128 stands for zero in the data rows.
Some points:
[ 98 216 233 113 209 123  92 116 133 122 126 113 120 188 103 114 103 110
 147  95 106 116 127 150  98 141  83 143 161 121 152 108 164 179 124 118
 185 204 107 126 116 128 101 104 104  93 120  97 111 108 170 167 110  95
 113 145  85 155  97 132 105 100 108 127]
[118 255 112 113 169 209 192 113 104 161 158 107 164  92 118 133  85  97
 100 212 128 118 132 158 126 102 232 148 161 101 166 110 147 163 105 131
 188  92 204  85 126 115 109 104 122 113 115 171 121 112 103 110 102 115
 102 129 111 187 111 114 127 106 107 121]
[107 136 191 118 151 167 189 116 147 127 115 138 104 116 134 109 115 102
 108 137 129 109 156 132  98 111  91 117 121 106 162  95 122  90 112 103
 149 107 198 171 101 168 130 122 126 180  84 202 113 110 100 167 115 125
 129 181 113 146 129 107 111 147  98 104]
[228  96 110 120 145 120 111 109 108 125 136 120 124 139 107 106  89 159
 177 112 104 153 112 169 132 118  96 123 169 182  98 122 111 112 159 238
 119 210 117 120 194 194  96 133 166 100 206 132 117 115 212 204 123 213
 114 120 132 176  87 102 100 177 143 117]
[159 117  73 140 163 125  84  95 177 119 154 126 116  89 112 144  97  96
 105 130 112 156 137 109 120 176 104 110  99 104 106  87 104 127  81 201
 108 189 174 235 110 183 114 118 123 172 156 107 110 111 139 108 106 130
 105 164 113  74 203 131 183 196 116 176]
[113 104 102 166 111 112 126 240 121 122 119 108 188  89  92 103 245 149
 172 165 143 188 121 129 157 116 125 110  88 115 124 204 108 125  97 107
 122 135 114  88 116 100 202 148 139 111 102 109  72 100 120 127 137 115
 100 127 163  97  90  90 135 112 116 144]
[117  91 229 115  99 156 196  83 149 193 108 187 126 101 178 109  89 108
 121 205 127 116 143 106 112 135  95 187 112 105 203 103  91 120 169 129
 156 118  77 140 121 116 128 124 132 183 112 148 128 123 125 112 109 116
 185 121 112  95 111 100 115  73 126  97]
[100  85 135 123 109 102  87 205 102 224 124 140 125 153 154 125 142 100
 129  92 125  97 103 115 157 126  97 188 125  87  82 125 175 176 100 126
 115  92 120  96  93 130 135 110 143 119  99 161 168 103 108 119 178 114
 177 130 195 118  92 154 154 114 117 140]
[ 99 125  98 132 113 145  93 178 109 107 121 128 254 147 138 132  71 255
  94  96 217 123  88 164 104 120 244 108 125  99 105 111 108 106 178 113
 109 125 153  98 151 106 108 112 115 142 107 154 109 243 120 112 109 106
 148 115 108  98 189  99 108  96 117 123]
[124  88  90 116 105 120 116  91 174  94 171  84 120 100 150 112  89 114
 110 104 110 122 226 183 115 148 190 120 138 170 153 108  98 104 107  84
 126  90 113  87 105 124  99 101 111  73 117 136 147 217 155 131 108 141
 124 160 119  96  85 128 122 112 158 111]
[103 171  99 131 108 117 119 121 128 103 119 128 146 191 121 106 208 112
 158  96 191 105 125 132 114 136 228 125 152 160 104  83 133 170 109 128
 116 112  95 122 198 112 193 105 127 127 122 112 148 127 110 118 152 111
  99 114 201  90  91 159  98 124 130 103]
[ 99 107  99 178 124 130 154 142 107 103 127 213 113 111 114 116 207 126
 191 152 103  78 102 112  87 112 114 109 111 106 105 233 120 109 110 109
 115 112 126  86 141 108 144  85 124 118 152 110 225 117 141 108 145 168
 102 122  84 105 112  97 131 115 108 118]
[187 104 175 104 102  99  94  99 130 106 167 126 114 129 154 112 110 113
 100 115 148 121 151 197 157 133  84  95 136 151 177 126 177 107 101 193
 109 143 136  90 110  94 121 111 119 167 104 118 103 186 127 108 119  93
 161 117 118 145 162 192 141 176 125 113]
[159 175 156 138 143 107 119  90 114 151 110 126 108 255  89 114  85 120
 177 110 163 165 112  95 141 112  86 161  94 102 100 109 147 149 145 110
 107 160 124  74 106  96  99 121 139 113 124 175  99 104 111 102 107 110
 103 117 200  89 220 166 126 106 104 116]
[130 112 112 198 107 142  99 194 130 104 111 103 112 108 109 180 175  90
 128 136  95 192 132 130 162 165 125 130 123 116 113 171 112  93 187 119
 114 150 104 190 109 123 101 110 156 100 197 118 176 102 112 126 130 108
 132 101 186 109 226 195 165  95 120 133]
[137 111  86 125 128 116 110 211 114 139 113 112 101 142 160 104 144 155
  92 122 149 159  94  94 120 102  76 137 100 147 132  85 135 142 149 104
 120 121 117 100 117 107 129 115 133  97 102 117 246 193 119 120 133 109
 174 120 208 110 119 216 119 110 146 124]
[ 83 212 158 113 109 140 109 100 127 107 119 117 113 121 166 161 157 118
 105 126 108 113  83 144 109 180 143 160 194 230 151  95 143 166 127 107
 123 139 155  94 153 105  97 188 122 106 103  84 101 101 111  87 156 108
 111 117 166 145 111  94 109 125 146 105]
[123 113 113 173 124 115  99 109 108 111 103 103 100 112 137 104 235 116
 240 129 155 121 113  94 102 108 213 112 125  71 118 203 120 153 122 109
 117  92 116 103 180 132 192 155 133 106 115 112  83 126 126 114 165 190
 126 119 108 108 112 112 150 119 122 159]
[109 116 154 101 152 111 195 149 217 142 109 147 115 138 122 136  95 119
 111 224 125 126 107 119 159 106 110 122 129 116  89 165 117 115 108 116
  99  92 118 249 110 167  97 174 106 230 153 129 105 131 130 100 179 107
 149 102 104 132  85 114 175 162 119 203]
[164 125 107 210 124 105 117 217 105 101 118 101 108 136 122 132 149 177
 127 102 109 212 114  98 208 139  92 114 128 101 110 149 111 106 176 174
 122  91 114 122  98 114 148 133 186 107 149 104 222 134 102  96 136 139
 117 122 100 123 167 131 164 115 107 113]
[ 97 100 102  89 127 127 108  77  90 114 159 110 139 111 108 141 183  97
 115  86 102 121 115 109 118  90 146 121 164 188 107 171 111 120 122 132
 116 122 108 102 152 114 224 219 124 120 114 113 108 128 130 104 193 183
 111 120  98 192 135 111 120  95 187 173]
[104 109  83  97 164 118 106  92 166 107 154 118 137 105 112 210 155 118
  87 180 112 106  98  82  98 176 157 114 109 152  99 118 111 104  98 123
 132 159 151 122 150  97 146 219 111  77 165 114 105  97 121 121 157 160
 127 134 103 158 109 114 122 102  92 148]
[114 115 192 114 102 178 150 128 110 197 102 177 116 108 204 134 105 103
 117  84 102 129 207  96 163 103 119 131  96 164 160 105 117 114 127 104
 115 113 115  80 107 106 104 106 106 130 130 152 127 161 111 134 101 113
 194  99  90 119  99  98 104 124 178 111]
[110 114 236 119 155 101 125  93 148 160 140  83 117 107 128  96  96 119
 105 132 106  91 112  89 147 101 107 150 115 105 133 103 158 119 110  97
 116 146 181 188 117 117 112 105 114 196  95 184 112 109 114 102  89 128
 140 133 131 146 136 145 147 132 115 135]
[144 127 110 107 108 176 157  90  99 127 121 155 126  89 113 111 105 216
 100  91 102 111 183 168 116 120  82  94  97  81 149  95 125 111 151  97
 160 111  85 100 127 132 106 118 116 155 101 156 106 110 137 172 127  92
 117 120 126 142  94 114 116 180 164 121]
[208 150  70 117  91  99 116 107  99 115 150 109 102 180 110 105  66 126
 158 127 173 101 116 218 111 145 146 107 192 192 147 109 175 152  99 123
 122 153  98 116 153  96 107 116 128 125  90  92 109  72 185 174 101 167
 113 143  89 149 113 154 133  82 159 113]
[150  99  77  98 135  97 130 103 173 111 127 103 160 105 112 244 106 142
 120 122 116 147 139 110  88 157 102 127 104 109 146  95 124 144 207 170
 155 111 153 217 117 195 123  99 101 137 184  90 104 128  91 186 109 131
 114 160 108 146 198  97 100 223 116  89]
[100 111  82 119 105 128 189 117  95  92 104 207 115 113 119  88  78 118
  87 102 124  90 137  84 164 108  96 120 114 102  91 193 118 110 106 118
 148  94 111 182 107 204 119 128 155  87 166  89 109 120 151 154  91  99
  98 133 113 135 103 116 105 166 139 148]
There is one direction along which these points spread out most. Take the direction at right angles to it along which they spread out most. Then take the direction at right angles to both along which they spread out most. Go by this last direction. For each point below, how far along it does it lie, from 0 to 99? The average is 50, and the first point in the table lies past the average. One standard deviation of the points above along it is 16.
[228  96 110 120 145 120 111 109 108 125 136 120 124 139 107 106  89 159
 177 112 104 153 112 169 132 118  96 123 169 182  98 122 111 112 159 238
 119 210 117 120 194 194  96 133 166 100 206 132 117 115 212 204 123 213
 114 120 132 176  87 102 100 177 143 117] 88
[150  99  77  98 135  97 130 103 173 111 127 103 160 105 112 244 106 142
 120 122 116 147 139 110  88 157 102 127 104 109 146  95 124 144 207 170
 155 111 153 217 117 195 123  99 101 137 184  90 104 128  91 186 109 131
 114 160 108 146 198  97 100 223 116  89] 68
[130 112 112 198 107 142  99 194 130 104 111 103 112 108 109 180 175  90
 128 136  95 192 132 130 162 165 125 130 123 116 113 171 112  93 187 119
 114 150 104 190 109 123 101 110 156 100 197 118 176 102 112 126 130 108
 132 101 186 109 226 195 165  95 120 133] 40
[114 115 192 114 102 178 150 128 110 197 102 177 116 108 204 134 105 103
 117  84 102 129 207  96 163 103 119 131  96 164 160 105 117 114 127 104
 115 113 115  80 107 106 104 106 106 130 130 152 127 161 111 134 101 113
 194  99  90 119  99  98 104 124 178 111] 29
[ 83 212 158 113 109 140 109 100 127 107 119 117 113 121 166 161 157 118
 105 126 108 113  83 144 109 180 143 160 194 230 151  95 143 166 127 107
 123 139 155  94 153 105  97 188 122 106 103  84 101 101 111  87 156 108
 111 117 166 145 111  94 109 125 146 105] 62
[100  85 135 123 109 102  87 205 102 224 124 140 125 153 154 125 142 100
 129  92 125  97 103 115 157 126  97 188 125  87  82 125 175 176 100 126
 115  92 120  96  93 130 135 110 143 119  99 161 168 103 108 119 178 114
 177 130 195 118  92 154 154 114 117 140] 23
[ 98 216 233 113 209 123  92 116 133 122 126 113 120 188 103 114 103 110
 147  95 106 116 127 150  98 141  83 143 161 121 152 108 164 179 124 118
 185 204 107 126 116 128 101 104 104  93 120  97 111 108 170 167 110  95
 113 145  85 155  97 132 105 100 108 127] 60
[164 125 107 210 124 105 117 217 105 101 118 101 108 136 122 132 149 177
 127 102 109 212 114  98 208 139  92 114 128 101 110 149 111 106 176 174
 122  91 114 122  98 114 148 133 186 107 149 104 222 134 102  96 136 139
 117 122 100 123 167 131 164 115 107 113] 38
[103 171  99 131 108 117 119 121 128 103 119 128 146 191 121 106 208 112
 158  96 191 105 125 132 114 136 228 125 152 160 104  83 133 170 109 128
 116 112  95 122 198 112 193 105 127 127 122 112 148 127 110 118 152 111
  99 114 201  90  91 159  98 124 130 103] 56
[144 127 110 107 108 176 157  90  99 127 121 155 126  89 113 111 105 216
 100  91 102 111 183 168 116 120  82  94  97  81 149  95 125 111 151  97
 160 111  85 100 127 132 106 118 116 155 101 156 106 110 137 172 127  92
 117 120 126 142  94 114 116 180 164 121] 50
